Where one turn sends some rows of the set: a few examples, then the rows asked:
Z_724: [  3  19  -9 -10  26   3  -3  -8  -5   9  -8  12  10  10 -17 -21  12  -7
 -17   9 -17 -20   5   9 -18  -4   2   0 -14   3  12  -2  -2  11   7  11
   2  11 -16 -12 -12  -5  -2  18   5  -3 -12]
Z_845: [ 18 -16   4  -5   2   2   9  -5  21  -7   9  -4  17   0 -11  12 -18  17
   9  12 -10  -4   7  -9  -3  -3   3 -17  22 -28   1   4 -16  -8 -10   8
 -20   4 -14  11  -4   0 -11   7   5  26 -14]
Z_420: [ 12  15  18   4  12  11  -1 -10   8  14 -19   2  15  13 -14 -22  -8  20
  -9   4  -3  11  15  15  13   2  32   9  11   4   5  -6 -31  13   4   9
  -4   4 -14  16  -6 -17  -5 -10   5   2  -8]
Z_578: [ -3  -2  14   6  22  11 -13   6   7  20 -15 -18   3   7  -5  -3   1  15
  -6   1  -3  -6   8  17  10   7  15   5 -20  23   4  -7 -16   5  -2  13
  10  12 -16   7   6 -24  -4  -2   7 -16  -5]
Z_270: [ 11  11   5  -8  21   3  -6   0   9  25 -12   2   6  14  15  -9   5   9
   1  14   4 -20   7  19  -5  -5  17  19  -1  -5   3 -10 -26  -4   9   5
   2  11 -26  13   4 -25  13   4   4  -5 -11]
Z_172: [  6  -1   4   7  -5   8  -3   6  20   0  -8   9  16  -9 -14  14  -9  10
 -19  -4  -4 -15   6  -7   2   2  16  10  16  -7 -13   3  -9 -26 -18  -9
   1  -8  -1  -8  -1   6   2   2  -9  21 -10]
Z_8: [  2  -7   8  11   3  12  -1  17  18  -2 -13  -8   6  -9  -2  -8   0  20
   1 -10   3   9   5  -9  11  -3  11   1  24 -29 -14  21 -13 -10 -15  -2
  -5  17  15  10  15 -10  -3  -2  -8  10   5]
Z_654: [  4 -12  -1   3   0  11   8   6   9 -17 -19   5  -2  -6 -31 -24   3   1
  -5  12  -6  -8   9  12 -25   5  11 -28  15  -9  17   4 -11  19  -8   9
  -6  26  19 -12   0 -10   2  10   7  -3  -3]
Z_833: [ -4 -14  -9  10   4   6  -1  17  19 -19  -2 -13   5 -10  11  -2   7   6
  -1   0  -7 -12   2 -10 -22   3   2 -12  18 -22   0  18  -1  -6 -13   2
   1  22  13  -8   8 -19   0   9 -19   5   9]
Z_679: [ -8   0  12   0  22  10 -11   4   7  23 -16 -16   8   6  -1   0  -2  18
 -10   1  -5  -6  11  12  11   5  17   6 -14  21  -6   0 -17   6 -10  13
  10   8 -20   5  11 -28  -8  -1   7  -8  -7]
Z_464: [ -1  11   0  -2  29   3  -3  -8 -11   4 -15  -9   8   6 -19 -28   6  -6
  -4   9 -22  -9   8   4 -25   0   3  -7  -1   3   4   5  -2  28  13  14
   5  17 -13   4  -1 -25  -2   8  12  -4  -4]
Z_534: [ 10  24 -17  -2  22  18   7   1 -13   2  -9   7   6  11 -18 -34  11  -2
 -11   5 -14 -10  13   4 -10  -1   0  -3  -1  -3  -1  -2 -14  12   7  19
  -3  21   0   0   0 -18   4   5   8 -10  -6]
Z_652: [ 18  15  15   3  11  13  -3 -12   8  12 -13   1  13  16 -15 -18  -8  16
  -4   5  -2   2  15  20   4   6  31   8  10   7  13 -13 -29  13  12  11
   2   4 -13  15  -9 -18  -2 -11   6   0 -10]
Z_50: [  6 -27   5  -1   5   2  16   1  16  -1   3 -10  -1  -3  -2  14  -6  18
   8   8   0 -14   1 -14   5  -4  -6  -9  11 -29 -10   9  -3 -10  -7   1
 -18   9 -17  14  14  -3  -2  15  13  10 -13]
Z_945: [  9 -17   7  11   1  11   7  -5  11 -12  16 -16   6   0 -10  15 -13  18
   5   1  -7  -2   9 -16  18   7  -5 -12   5 -14  -5   6   1 -11  -7   7
 -17   4  -8   4   2  -1 -22   7   0  13  -6]
Z_217: [  1 -16  -1   7 -12  16   4   8  20 -18 -12   5   5 -18 -28  -4  -8   4
 -15   4  -5 -13  -4   1 -12  12  16 -22  14 -12   5   9  -6  -2 -19   1
   1  12  18 -18  -2   4   1   3  -8  12  -7]
Z_877: [ -7 -23  18   2   4 -15  -7  -2  20   2  -8 -10   4   1   6   4  -8   7
  -9   1  -9 -11   8  -6 -10   1  16  -2  31 -15 -14  22  -9  13 -17 -10
   9  -6  -5   7  11 -12  -9   9   7  26  -7]
Z_471: [ 11   1  -2   5  -4   1   7  -4   1 -16 -10  10  -7   2 -10 -18  15  -6
  -4   7   0 -21   8   3 -27   2   4   6  11 -18  13  -3   7   0  14  -9
 -11  16   8 -20 -10  -9  14  23  -8  -3   2]
Z_249: [ 10  15   4  -7  23   4  -2  -3  11  24 -13   2   9  14  16  -7   0   9
  -3   9   1 -15   3  12  -4  -5  18  26   2  -5  -3  -4 -22  -9   6  -4
   0   4 -32   9   7 -23  16   2   1   0  -8]
Z_822: [ -4  -7  -6   1   7   5  -7   8  11 -16   3 -11   5  -2   2  -3   8  -7
   1  11 -15 -18   9   6 -43   8   1 -12   4   6   8   7   6   8  -8   7
   3  23   4 -24  -3 -21  -2  20  -8  -1   4]
Z_436: [  4 -15   9   8 -12  -9   7  -8  10 -20  -9   0  -3  -5  -1  -5   0  -2
 -13   5   1 -21   5  -8 -22   6  11  -4  33 -32   5   7  -2   6   5 -16
  -3   4   5  -8  -4  -6   1  15  -7  17  -1]

Z_270 -> Z_652
Z_534 -> Z_464
And these:
Z_8 -> Z_877
Z_436 -> Z_217
Z_249 -> Z_420
Z_654 -> Z_822
Z_945 -> Z_50

